m = [[15, 28, 52, 54], [12, 26, 52, 54], [76, 25, 78, 49], [34, 81, 30, 57], [86, 80, 52, 53], [16, 29, 52, 54], [88, 77, 54, 53], [30, 82, 28, 58], [93, 82, 53, 53], [18, 32, 51, 54], [17, 28, 53, 54], [95, 85, 53, 53], [74, 26, 77, 49], [14, 27, 52, 54], [65, 21, 76, 50], [89, 81, 53, 53]]
Indices start at 1.
(1, 1) -> 15
(4, 4) -> 57
(11, 1) -> 17
(2, 4) -> 54
(15, 2) -> 21
(16, 1) -> 89
(7, 4) -> 53
(8, 1) -> 30
(4, 2) -> 81
(3, 4) -> 49
(5, 4) -> 53
(7, 1) -> 88
(10, 3) -> 51
(13, 4) -> 49
(5, 1) -> 86
(11, 4) -> 54
(8, 3) -> 28
(10, 1) -> 18
(1, 3) -> 52
(8, 2) -> 82
(14, 4) -> 54
(11, 3) -> 53
(3, 3) -> 78
(3, 1) -> 76
(13, 3) -> 77
(5, 3) -> 52
(16, 2) -> 81
(2, 1) -> 12
(2, 2) -> 26
(15, 1) -> 65

W =
[[  5  13  31   3 -15 -38 -19  22 -37]
 [  9  18  17  21  -4 -17   9   6 -17]
 [ 11  22  21  26  -4 -21  11   7 -21]
 [ 11  19  37   8 -21 -55 -24  27 -43]
 [-18 -11  21 -29  -5   3 -24  18 -29]
 [ -5   4  39 -17 -19 -38 -37  32 -49]
 [ 27  35  39  33 -25 -77 -14  26 -42]]
Indices start at 1.
(1, 1) = 5
(6, 9) = -49
(3, 5) = -4
(7, 6) = -77
(4, 6) = -55
(1, 6) = -38
(2, 6) = -17
(4, 7) = -24
(2, 4) = 21
(3, 9) = -21
(1, 3) = 31
(1, 9) = -37
(7, 9) = -42
(7, 5) = -25
(6, 2) = 4
(1, 4) = 3
(4, 2) = 19
(2, 2) = 18
(5, 9) = -29
(7, 2) = 35
(3, 3) = 21
(2, 9) = -17
(4, 4) = 8
(6, 3) = 39
(2, 7) = 9

B =
57  10  27  20  41  67  62  78  77
49  39  33  36  52  33  34  42  42
51  12  33  25  31  77  71  82  79
Rows and columns are counted from 1.
row 1 col 1: 57
row 1 col 6: 67
row 1 col 3: 27
row 2 col 2: 39
row 3 col 9: 79
row 3 col 4: 25

a =
[[5398 1996 5245 4176 5547 2253 6245 4844 7897 6462 4072 6460 2946]
 [5231 6748 6373 1492 3915 5983 4351 6425 3347 5167 3810 5338 5366]
 [2936 2264 4303 6962 6257 2989 6363 3697 2347 3992 3255 5597 4802]
 [4216 6851 3833 6060 2343 5572 8871 7346 7918 3067 2992 4824 4112]
 [6704 7945 7541 3552 6581 5023 2906 5530 2529 3494 5537 4292 6492]
 [5972 6612 4640 3568 4584 7013 4094 5599 3100 5206 7735 5207 4147]
 [7955 6431 6474 6077 3829 4007 6484 8000 6689 2191 6161 1663 3697]
 [4605 5012 7337 2698 4433 4139 4113 5844 5181 5420 1389 3663 7699]
 [2396 3942 4590 1509 4371 6022 3450 4228 4519 6181 1280 5544 8304]
 [3905 7953 4807 4614 6243 6002 6794 5374 4809 4933 4160 5651 9358]
 [5703 3293 6897 6190 6754 3319 2172 3286 5446 6533 5083 3028 7223]
 [5797 4624 3430 1251 5362 4950 5024 6394 8433 2335 4927 6290 3366]
 [4261 6020 5085 8187 5328 4482 5841 6023 4670 2821 5154 5007 2736]]
Indices start at 1.
(1, 1) = 5398
(5, 2) = 7945
(6, 3) = 4640
(9, 11) = 1280
(5, 1) = 6704
(5, 4) = 3552
(5, 9) = 2529
(4, 4) = 6060
(13, 10) = 2821
(4, 11) = 2992
(4, 5) = 2343
(8, 6) = 4139
(1, 11) = 4072
(1, 7) = 6245
(13, 4) = 8187
(10, 5) = 6243
(13, 5) = 5328
(10, 9) = 4809
(6, 7) = 4094
(2, 1) = 5231
(1, 10) = 6462
(4, 13) = 4112
(9, 5) = 4371
(5, 6) = 5023
(9, 6) = 6022
(6, 13) = 4147
(1, 4) = 4176
(12, 13) = 3366
(4, 2) = 6851
(3, 9) = 2347
(2, 2) = 6748
(10, 6) = 6002
(8, 7) = 4113
(7, 3) = 6474
(8, 12) = 3663
(3, 6) = 2989
(7, 8) = 8000

grid =
[[ 13   5  16  -6  30  20  19 -20]
 [ -5  -1 -20  57  -2 -48 -34  38]
 [ 19  11  27 -23  31  43  36 -25]
 [ 15  12  26 -27  18  45  35 -18]
 [ 17   9  22 -13  32  31  27 -21]
 [ 10   9  18 -21   5  33  25  -7]
 [ 19  12  30 -28  27  49  40 -24]
 [-13  -2 -18  22 -29 -29 -25  33]
 [ 16   7  19  -7  32  25  23 -20]
 [ -2   2   9 -36 -18  30  18  -8]
 [-12  -2 -16  18 -29 -25 -22  31]
 [-15  -5 -15  -5 -39 -13 -15  19]
 [ 17   8  21 -11  32  29  26 -21]]
Indices start at 1.
(1, 1) -> 13
(8, 7) -> -25
(11, 8) -> 31
(3, 4) -> -23
(9, 7) -> 23
(1, 8) -> -20
(7, 4) -> -28
(13, 6) -> 29
(2, 4) -> 57
(1, 2) -> 5
(5, 4) -> -13
(8, 1) -> -13
(6, 8) -> -7
(4, 3) -> 26
(3, 1) -> 19
(8, 2) -> -2
(11, 5) -> -29
(6, 2) -> 9
(5, 5) -> 32
(9, 4) -> -7
(7, 6) -> 49
(3, 6) -> 43
(5, 1) -> 17
(4, 5) -> 18
(6, 7) -> 25
(3, 2) -> 11
(6, 4) -> -21
(7, 1) -> 19
(7, 5) -> 27
(8, 3) -> -18
(13, 4) -> -11
(11, 4) -> 18
(5, 8) -> -21
(1, 3) -> 16
(12, 2) -> -5

A =
[[ 41  52  10  15]
 [  3   5   1   0]
 [  2   3   0   0]
 [-25 -42  -6  13]
 [-33 -57  -7  22]]
Indices start at 1.
(1, 1) = 41
(5, 4) = 22
(3, 1) = 2
(2, 4) = 0
(4, 3) = -6
(1, 4) = 15
(4, 4) = 13
(4, 1) = -25
(2, 2) = 5
(4, 2) = -42

data =
[[-38 -59 -22  15  -6 -20  10   6 -20]
 [-33 -27 -40  34   0  30  22 -37 -34]
 [-28  10 -20  10 -10  14  20 -40 -16]
 [-29   8 -24 -22  -8  35  20 -31 -24]
 [-25  34  -7 -13 -16   8  19 -37  -4]
 [-29   6  10 -49 -21 -21  10   2  10]
 [-35 -42 -28  32  -2  11  17 -22 -25]
 [-25  36  -4 -29 -18   8  18 -32  -3]
 [-32 -20  11 -40 -19 -34   6  15  13]]
Indices start at 1.
(1, 1)	-38
(1, 5)	-6
(5, 1)	-25
(2, 3)	-40
(6, 1)	-29
(6, 4)	-49
(3, 9)	-16
(3, 8)	-40
(8, 9)	-3
(8, 6)	8
(4, 6)	35
(2, 9)	-34
(5, 6)	8
(4, 8)	-31
(8, 4)	-29
(1, 9)	-20
(2, 5)	0
(7, 5)	-2
(8, 2)	36
(3, 7)	20
(9, 9)	13
(8, 8)	-32
(3, 2)	10
(3, 4)	10
(9, 6)	-34
(5, 7)	19
(4, 1)	-29
(7, 6)	11
(1, 3)	-22
(7, 4)	32
(4, 7)	20
(6, 5)	-21
(5, 5)	-16
(1, 6)	-20
(8, 5)	-18
